One turn moves every row onto another: examples first, then more rows asked
lom: [ 16 -11   9   6   0  -7 -22 -22  -8  -8  -8  32  -5 -15   3]
nufed: [ 13  -2  33  15   4 -21   2  -5   1  -4  11   2   5   4  17]
nov: [ 17  -7  -8  28  15 -18 -10  -9  -4   1  -6  23  -8  -5  10]
nif: [ 18   1  34  15   1 -18   1  -7   0  -3  15  -1   7   5  15]
Napir: [ -4  41 -22  11   6  13 -15  -5   2   5   8   5  -7   6   4]
pusu: [-27 -16   3  16 -10  27   0  -6 -18   9  10   9   4   3   0]
futu: [ 12  -6  24  15 -11 -28 -27   4  -9   0   3  12 -10   0   0]
likib: [ -1   7 -25 -15  -9 -12  12  12  -3   0  -8  13  -7  -2   8]
subul: [ 17  -2  17  26  -6 -30 -22   8  -8   6   9   5  -9   6   2]
teg: [ 36   6 -10  32   5  -6  -9 -18  -7   9  15   9  -1   3   4]
Maf: [ -9  -3   8 -19  18   6 -19  20 -10  15  -8   9 -15   8  15]
vam: [ 19  -1  28  12 -19 -21 -30  -2 -11   0  11   8  -7   1  -4]
zisib: [ -5  15 -32 -25   5   2  -9   1  -8  13  -1  10   0   4  11]
Gug: [  2   8 -13 -29 -23  -2   6   0  -7  -4  -3  15  -4  -7   1]
zik: [-26 -16  -2  20  -5  24   2  -3 -17  13  11   8   3   5   1]
Sepez: [-19 -25  26  11   9  12 -10  -8   0   1  18  15  -6  -2  -4]
Rozuk: [  0  19 -34 -22   3   6  -9  -2  -9  15   5   5   2   7   9]
Mape: [ 15  19 -18 -21 -26   3   8  -2  -8   3  11   2   1   0   0]
ziti: [  5   8  -4  -3  21   7 -12  23  -9  26   7  -6 -11  19  15]
Dage: [ -6 -15  26  12  -1  21 -11 -15  -3   6  32   5   0   2 -10]
muguv: [ 24   3  20  22 -14 -22 -24   1 -10   6  17   1  -5   6  -3]
kud: [  2   4  17 -33   2  20 -27   5 -14  14   4   5  -8   7   5]
molib: [  1  19 -30 -28  -2   9 -11  -5 -11  13   7   6   4   5   6]
ruvep: [-16  32  -9  -7   0  14 -24 -10   0  -5  -7  19 -10  -7   3]
Bol: [ 17   0  38   9  -2 -16  -1 -10  -1  -4  15   2   7   2  14]
Gof: [ -5  15 -28 -31   0   7 -12  -4  -9  11   0  10   1   2   8]
Rutat: [-16  32 -20   8  10   6 -16  -1   3   0  -7  15 -12   0   8]
sugi: [ -3 -13  15  28   9  14  -3  -7   0  13  36  -2  -1  10  -6]
momim: [ 16  16   6 -16   4  21 -19   8 -15  25  20 -10  -5  17   7]
Veku: [-15 -22  14  27  18   5  -2   0   3   9  21   8  -6   5   0]
geli: [ 11  17 -30  -7 -12  -7  16   9  -5   8   7   2  -2   5   5]
nefik: [-22 -12  -2  22  -8  27   3  -5 -18  14  16   4   5   7   0]
sosit: [-23 -13   2  17 -13  29   1  -9 -18  12  16   4   5   5  -2]
Gipu: [ 34   4   7   9 -11   6 -20 -31 -11  -2  14  17   2  -6  -4]
zeriv: [ -4  41 -11  -3  -7  21 -22 -15  -2   0   8   9  -5  -1  -1]
Beduf: [ 13  -3  37  10   1 -19  -1  -7   0  -6   9   5   5   2  16]

futu goes to subul
sugi goes to Dage
Now find these:
kud goes to Maf
nov goes to teg
pusu goes to zik
Napir goes to zeriv
likib goes to geli
zisib goes to Rozuk
Beduf goes to nufed

One turn moves every row onto another: examples first, then more rows asked
nirug: [  4  10 -20  -8  -1  16  15  10  24  -4   2 -15  18   5   5  -7   4  -5
 -22 -17 -14  -3  11 -14  19 -13   2  -6   4   5  17   6  -8  19 -15 -14
   3   8   2  -2  15 -11  21  12  -6 -17 -11 -20 -13  16  -3 -15  17   9
   1  -9 -26 -22  -6  32  28  17   4]
tonu: [ 11 -10  -8  -3  14  -6 -21  11   0   5  24   7  13 -31  -1  -4 -11  -6
  -1  28  15 -11  -3 -35  -8   3 -17   7 -18  16 -16   6   4 -11  18   2
  14  -5 -38  -2  32   5  -1  -4   6  23  -5   8  17  33   4  15 -20   7
  -4  -7   2  -3 -14   1   6 -24  -1]
Pifo: [ 37 -18  12 -10   5  17   8  11  -9 -11  -2  -1  33 -11  13  13   3  13
  16  15  20  -8  26  -2  11   5 -12 -13 -13  10  -1   4  12   9 -12  -3
   2   7 -10 -15   5  20   8  17 -13   6   4  -8  15  16  11   4   1  21
 -15  23 -10   4  11  23 -11  -4  22]
Gen: [  2   1  -7 -10 -15  -7  -3   6  10   2  18  -2  13  13  -7  14   9 -10
   1   5  -6   4  13  -4   2  -3   6 -14  23   0  -9   3   8 -22  19  21
  -8  -2 -23  36   6 -10 -26  10   5   9  21 -12  -2  12  -4   9  -3  14
  20 -16   2   3 -37  18   0  35   2]
ruve: [ -7  -4  -3  -7  17  16  -5   2 -14  -2  13  15  38  -8 -12 -15  10   6
  -5   4   0  -4  -2 -31  -1  -3 -26   7 -43  21 -16   3   6   7  15  -9
  30  -2 -12  -4   9  -9   9  18  -4   4   4  -5   4  26  -1  11  -7 -14
  25  16  11 -15  -1   1  21 -11  -9]
mog: [  4 -22   3   1  -6  -2  12  -6  -6  -5  11 -13  13   5 -10   4  -7  -5
  -7 -21  15 -23  10  -9  -6  16 -12 -12  -5  11  20  17  23  12  19 -33
  11  22   1  -7  -7 -14   3  14  15   4   1 -38 -17  17   4  -7  -3   7
   2 -15 -32  12  10  33   1  -5 -10]
tig: [  0   3 -25  -2  13   0  18  12  21  -1  -5   0 -13  -2  19   3   5   7
 -18   3  12  -4   6  -9  18   9  -8  -6  15  -6  44  -6 -17  -8  -1  -6
   0  -8  -2   4 -20  21   3   4  -6 -17  -6   6  -1   0  -3  11   7  21
 -14 -17 -34  -8  10  11   9  -4  -2]
Rak: [  0  -7  11 -12   5   6   6  23   5  -1  -3  -8  -8 -23   9  -7  -9  -4
 -16  -4 -11  12   4 -17  20  22  -6  14  -4 -20   0  24   3   0   7  -6
  -7  14 -16   3  25 -13  26  -4  10   3  -9   3 -22  -6 -23   2  -2  21
   1  21 -23 -24   4  31  14 -14  -5]
mobi: [ 22  -7  -5  17   7  -6  -9  20 -19  15   3  21   5   8  -4  -8  17 -18
  35   3  -1   1   9  -9   3  22  -9  -2  15 -17  25   6   8   8 -28  -5
   0   5 -10   9  15   4   0  -2  -1  -1  17 -28  15   9   2 -11 -12  -2
  15 -22 -17 -24  -7   0   5 -10   1]
Nuna: [ 10   7 -11  27   4  -6   2 -12   2 -10  31  19   1 -15   0 -11  -7 -14
  31   8  -6  -5 -26 -18  -2  13   0   5 -14   3  27  -4  -2  -9 -20 -15
  -8  37 -11  -3  -7 -13  -9   7 -15  -1   6 -26  -1  -8   3 -12   1  -2
   9  12 -13 -17  -4  -7   5  -1  -3]
fepi: [ 14 -25 -16   9  12  -3 -18 -20 -28  25  -4  -7  12   0   0   9  -7 -14
   7 -15 -15   9  16 -11   7 -17 -12   1 -10  14   9   4  14   2 -22  11
 -13  -8 -19  34 -13  16  -8  -9 -15 -12  -9 -14   2  10  -6  20  -9  20
   0 -16  -2   1  16  -9  16   0   2]
vimo: [ -5 -11  -3  13   7   7  28  -1  -1  10  40  29   5   1 -11 -15  -2   7
  -4  14  26 -11 -16 -17  19  -1  -2  13 -26  -3   1   6   6  -2   3  -9
  25   5  -9  11   7  -1  13   6 -18  -6  -6 -14  15  20  27  18 -14 -10
   3  19   2 -11   3 -10   4  15  -7]
Dup: [ 32  -6   3   3 -18   8 -18  -1 -11 -14   8 -12   8  14 -13   3 -18   2
  -4  -4 -11  -3  16 -17  22  -3 -13  -2  -6  21  -3  -8 -16  14  -8   4
   5  16 -30   0  -3  -9  28  21  -4 -15  25 -13  -8  -8   0  26  33   3
  -7  10   0   2 -15  -6 -10   9 -17]
Genu: [ 16   9  -7   0  -3  -4 -11   2  -4 -14  11  -9  29 -17   4  17   3   4
  -7  -2  11   6  16 -11  -4   5 -11  -7  21   4   9  17 -10  -5 -12 -26
 -12 -13 -14  -7 -15  31 -15   3 -16   8  19   5 -18  -7  -3   7  13  25
 -17  -4 -27  -4 -13  33   2  -9   9]
vosa: [ 30 -24  12  -9 -15   3 -23   0   9  -3   6  -9  11  10 -15  19   6  -8
 -17  -3   2  -8  -1 -13  16 -21   4  13   8  25  -1 -16 -20  14  -2 -31
  -5  19 -11   7   1  -3   8  -2  -8  14  25  -6  10  -3   7  -5  -7  31
 -10  -2 -41 -17   7  -1 -11   5 -20]
pobo: [ 20 -20 -13  -3   2  19  -4 -12  25   4 -12 -34   3   9  -8  -9   8  10
   4  -9   2   2  -8 -23   4 -14   9   1   0  20   4  -2 -29  19  13 -18
   0   1 -50 -10   5 -10  12 -11 -16  -9  -2  -9  11  15 -11   2   3   8
   5 -17 -32  -9 -16  22   1   5   2]
Tude: [  5 -18 -11 -10  14   8  12  18   2  24   1 -16 -10  -8 -25   4 -31   2
 -16  23   7  16 -13   1  23 -11  12   7   2  -7   0  -4  -9  22  12 -14
  14   9 -22  -3  13  -4  20 -12 -11 -29   8 -13  11  11   0  19  21  16
  -8 -16  -1   2 -16  27  15  -7   0]
Fuvu: [ 13 -12 -44   7   8  -4 -18 -16  -6   3   7  -8   6 -14 -21   9 -14 -11
   8  34   6  -6  13  -4 -13  -5 -10  23 -13  -5  -4   3  -3  -7 -18  16
   2  10 -10   2  22 -14 -11  13   2   9   2 -31  -1  16  -3   9 -16  17
  -6 -16 -31  11 -24  12  17   7  -3]
Paro: [  8 -31 -23  -1  40  -7   2   3  -4   6  15 -15  22  -2  -6   8  -6  13
  -6   4   8  -5  -6 -27  38  -3  -1  -4 -10  11  11   2  13  -5  27 -14
  -4  -1 -15   1  18  13   1   5 -16  -5   6 -20  -2   7  -1   6  -3   6
  22  14 -16  52   1  23   4   1   5]
Kuluf: [ 22  -8 -25   5   3  11  -7  18  -1 -11   7  13  27  -2  -9  -2 -21  11
  -7 -24  -8   0  -8 -14  -9  28 -14  13   7 -13  13  12  -1   6  40  13
 -18  40 -24  21 -10  -3  -3  15 -19  13  -2 -27   7   1  14   1   4   3
   6 -19   1 -15 -13   4   1   4  -6]
fadu: [ 10  -4 -10  -1   9 -21  -1   2  -1   0  18 -10  -5 -19 -20 -11  -4 -26
  -2  27   7   1  21 -32   9   3   5   2   6  16 -21 -11 -13 -10  26 -15
  27  -9 -19  22  23  10  20  15 -30  -2  11 -13  27   2  -7   7   4  -7
  15  21  -4 -23 -25   2   4  -1   4]
Vos: [ 13 -21  -5 -48 -14   5   4   9  -6  13   2  10   9   7  -6  14   0 -27
 -15   1 -14  -8   7  -3 -17  10  -4  -3   1   4 -10  -1   6  -3  43  21
   6  17 -16   8  -8  11  -2  19 -18  -3   0 -15  14  15   3  -3   2   8
   4 -43 -13 -10   0   9  13   2   3]
zabas: [ -8  -6  18  14  27 -10  18  -2  13  15 -11  13  22 -31  36  14   3   8
   3   1  10  -3   8 -21   5  -5  -7  -2   1  -1  12 -11 -14 -19   7  -2
   1   5  -3   1   4   9   9  -1   2  -3   6  -7  22  -2 -28  17  18  -3
  -4  -1  -8 -15 -11  14 -12  -8  -3]
rini: [  1   2  -5  -6   7   4  15   8 -13   6   5  -7  13 -10  -6  23   5  14
 -16 -16   0  12 -22   5 -11 -22   6   7  12  -6  -1  -6  -3  28  16  11
 -15  23  -3  20 -20  -2 -14  19  -6  10   2 -11  10  10  -2   8  -6  35
  12   3  16 -16 -19 -11  16  16  -8]
Neb: [  7 -12   6   8  -3 -20 -14  12 -14  28  21  11   0 -24 -11  15  -4  -6
 -25  16  11  -2  13  -8  19 -17 -21   8  -1  17   3   6  23  -5   2  -2
   8  -7 -23   8  24  16   1  24   2  12 -11  15   8  11 -10  24 -10  14
  -5  -1  21 -17  14  -7  10  -3  10]
loso: [ 24 -17   1 -19   5  -4  14  -7  -2  16  22   1   2  17  18   2  -5 -26
  14 -15  -8   0   1 -29  12   2   0  14   0  10   7  -9 -14  -2  22 -11
  11 -12 -10  -5  13   0 -10  -7   1  -8   2  -4   9   5  24  12  19  -8
  -8   0 -19  -7  -7 -11 -32 -20 -33]
zulub: [ 10  -9  -7  26  10  -2   5  20 -15  18  -3  15  -3  -2  -8 -11  -1   4
  -7  11   4  -3  -3 -18  29  27   0   5   6  11  22   9  15  11   5  -3
  16 -11  -7  18  32  20   3  21   3   4 -17 -12  -1   9  -2  21  -7 -18
   2  -2  35 -17 -19  10   2   1  -2]
Senu: [ -8 -20 -16 -26  -5  13   5  -5  11  -6   9 -12  31  -8  -5  11  12  -2
  -8 -14  -8 -26 -18 -34  -9  13  14 -18  -7  10  -1 -12  -6 -23  36  22
 -20   9 -20   7   1  -2  -1  22 -22  11   5 -16   2   6 -19  -1  18   6
  10  -5   1 -19  -2  17  20   1  20]
mepu: [ 20 -16 -13 -15  -6  14  13   4  16   2  12  -9  -4  -2 -11 -14   9 -10
  -1   6   9 -11 -12   1 -18 -13  17   5  10  -6  -9  -5  18 -27  25  15
  -3  21 -24  15  -8  -4 -10   4   9  29  -3  -3  10   5  -3 -12  -4  35
  -5  11  -9  -6  -9  12  -6  15  15]
sesi: [ 12  -9 -14   0  13  -3  -6   6   3   6  10 -22  -9  13 -39 -13 -13 -22
   9  31  11 -14  11  -5  -7   0   4 -13   0   1   5  -2   2 -15 -15   2
 -12   2 -17  24  27 -15  -2   9 -37  15   5 -20   0  -4 -13 -12  -5  -4
 -12  18 -25   4  -7  32   7 -10  -1]
Paru: [  3 -20  -7   5  -9  -8  -5  -9  -5   9  41  -9  -3  -6  -9   0  -5   2
 -16   4  25  -5  -3 -11  29  19   3   3  -5  18 -27   8  -8  -6  12  11
  13 -25 -10  17   6  10   3   7 -16  -3   1  -8   3   2  17  18  -8  10
  10  47  -9 -31   1  -9  13  -8   0]
bodu: [  9  -3 -16  -8   6  10  29  39  -3 -12   7  11  15   5 -21  11  15   4
   2  -5   7   0  -5 -20  -5   9 -10 -12  11  -9  14 -14 -12  -8  25  -4
  -8  20   2  14  15  -8 -11  21 -29  -1  19 -28  24  13  17 -24   4   9
  -2 -13   1 -20   1   4   1  15  18]
gare: [-17 -38   1  -5  26 -10  -6   3  -1  16   2 -13  16   0 -20  26  -3 -27
  -2  10  -7   0   1 -28  -6  12   1 -29   4   0  16  -4 -15   1 -11   9
  -7  -6  -7  12   7 -13  11  15 -23 -12  -2  -5 -10  11  -9  -1  -5 -13
  37 -21 -17 -21  13   6  12 -26   3]
gup: [  2   1  -2 -14   8  -3   7   1   0   6  -7 -25   5  -6   7  13  -2  -4
   8   4   3   0  12 -21 -19  -1  -6 -20  -3  10  -8   0 -11  -2   8 -51
   8  13  -9  -4  -8  19 -10  10 -12   3   6 -12   3  10   2   7  -4  14
  13 -28 -13  45  -1  32   0   6   0]
Zib: [  1 -21 -31 -12  17   2  -2 -20  -7  16  -2  -4  12 -26 -15   7   5 -25
   0  13 -15  12 -18  -2 -15   2 -13  15 -26   1   2  -6   3  -1   9  -4
   0  15   1 -18  -6  -6  -5  17 -17  -9 -16  -1 -12  14   4  -1   6  -3
  24  -3 -26 -19  11  -1  20 -30  -2]
Puno: [ 15 -33   2  -1  17   4  18  10 -16  -4   7   0   9  -7 -16   0 -16 -18
   0  18   0   4  16 -43  -2  24   6  -7  -1  27   0  11  -1  13  11  -8
  41  -5 -17  14  12   6  27  18 -11 -17 -21  -2  -1   6   0  -1   1  -6
  12  -1  19 -41  -3  13   0   0   8]
Ran: [ -9 -14   7 -20   6 -22   9   1 -11  -6  42 -10   7  -6  -9  26  12 -13
   5   2  10   8  17 -31  24   0  -9   8  -7 -11  15   8   7  15  20 -17
  15  -2 -10 -19  22 -19  -9  28   5  -4  20 -19 -15  12  -2  -1  -4  12
  13   5 -36  -8  11  11  -1  26 -10]
kelis: [  8 -11  -6  -9  -6  -8  -1 -24  14   8   2  -5   8   8   3  19   5   1
  -1 -16  17  -9  -9  -1  28   2   7   1   0  -4  34  -4  -6  15  20 -40
 -17   6   3  22   3 -13 -10  10  -2  19  12 -19   7  12  15  28   8   7
   5  -9 -19  -3  11  11  -1 -13 -36]
Tid: [  0 -16   2   3   8  -9   3 -15 -16  10   2 -17 -12   0 -13  10  -6  -7
  16  -1  19   3 -20   3   3 -10  10 -20 -20  31   0 -15 -11   4 -16   9
  -3 -15  -3  10 -19  -3 -24  -2 -23 -16  11 -25   0   0  -6  -1   2  15
 -12  15   9 -18  14   0  18 -11   7]
rok: [ 17 -17  -7  -6  10   6  26  20 -19   5  19  -4   6  13 -14  13  16   8
  -5 -21   4   9 -10 -18  -4   7  -5 -18  26  17  11  13  13   0  25  16
 -27  -2 -25  41 -12   0 -15   3 -25 -12  -2  10 -10  17   8  -2  -8  26
   7   6  -8  -3  -5  -2  -4   2   2]

mobi goes to Zib
mepu goes to rok
Paru goes to zulub
Now find these:
zabas goes to Ran
nirug goes to gup

One turn moves every row onto another: examples first, then more rows asked
Bal: [  1  -5 -11  22 -12  13  -8  21  -1  -6  -5  -9  16   6  15   5  -1  16
  -1]
Ged: [-19 -19  -3  19   8  11  14   6   1  -3  10  13 -14  16 -15  20  19  -4
  11]
tarog: [-12   9  -2   4  10  12  21  12   2   7 -23  -5 -14  11  10  -9 -12   2
 -18]
nusu: [ -9  21 -19   8 -20 -24 -19 -13   6  -4 -11   4 -19  25   3 -12  -1  -4
 -11]
vinef: [-23  22   7  -8  -4 -11  -6 -28  -2 -25  17  -8 -15  -4  -9  -8  18 -22
 -13]
naka: [ -7  25 -10  20 -19 -13 -12 -21   4  -1 -29  -1  -7  18  12  -7  13  -7
 -23]
Beb: [ -6   2   8   4   2   2   7   8   7   7  -5  18 -26   5   6 -13  -7   9
 -36]
tenin: [-31  18 -21   8   7  -5  15  -1 -12 -19  23  -8   2 -16   2 -12  19 -12
  -6]
Pokol: [-20   6  -7   4  -4 -11   6  15  -3  -1  -9  10 -13 -19   8 -34  -4   8
 -12]
zegar: [  8 -17  -9  18 -20  11  -5  13  -1  -2  13  -4  12  -4   8   2  16  13
 -17]
Zono: [-18  16  15  27  -5  -7  -8 -19  10 -30   7  14   5  -5   8 -12  37  -2
  12]
Lipop: [-21  14  18  -5 -13   5  18   9   8 -25  15 -19  -5  33   9  -1  22   4
  -4]
Viko: [-24  29   2  33  -3   2   0 -15  21 -28   3  16  -8 -13  16  -6  24  14
  14]
beg: [-17  29   1  -5 -13  11 -28 -11  17   2  -2  31   2 -13  -7   4   3   1
   1]
rigi: [-11  -4   3  17   1  17  11   6  15 -30  20   2 -15   9  -6  21   5   0
  23]
bom: [-34  20  12  -2  -8  12  24  10   5   1   7 -12   3  26   6  -4  34  -7
  -3]
mus: [-11  31  -4  -2 -37   8  -2 -15  27   2   3  23  -7  -3   9  20  18  -8
   3]
Zuf: [  4  12   9  13 -15  14 -13 -21   9  13 -13  25   9 -15   1   4  12  -7
  -6]
lepi: [-35  27 -11   0   3  15   2 -22  -4 -24  15 -10 -22  -8  -2   9  24 -11
 -14]
Kip: [  0   1  -7  19 -29  11  24   6  14  -4   8  17 -20  23 -15  18  17  -1
   2]

Lipop goes to Bal
Ged goes to Beb
Viko goes to bom
Now find these:
tenin goes to Kip
Zuf goes to vinef

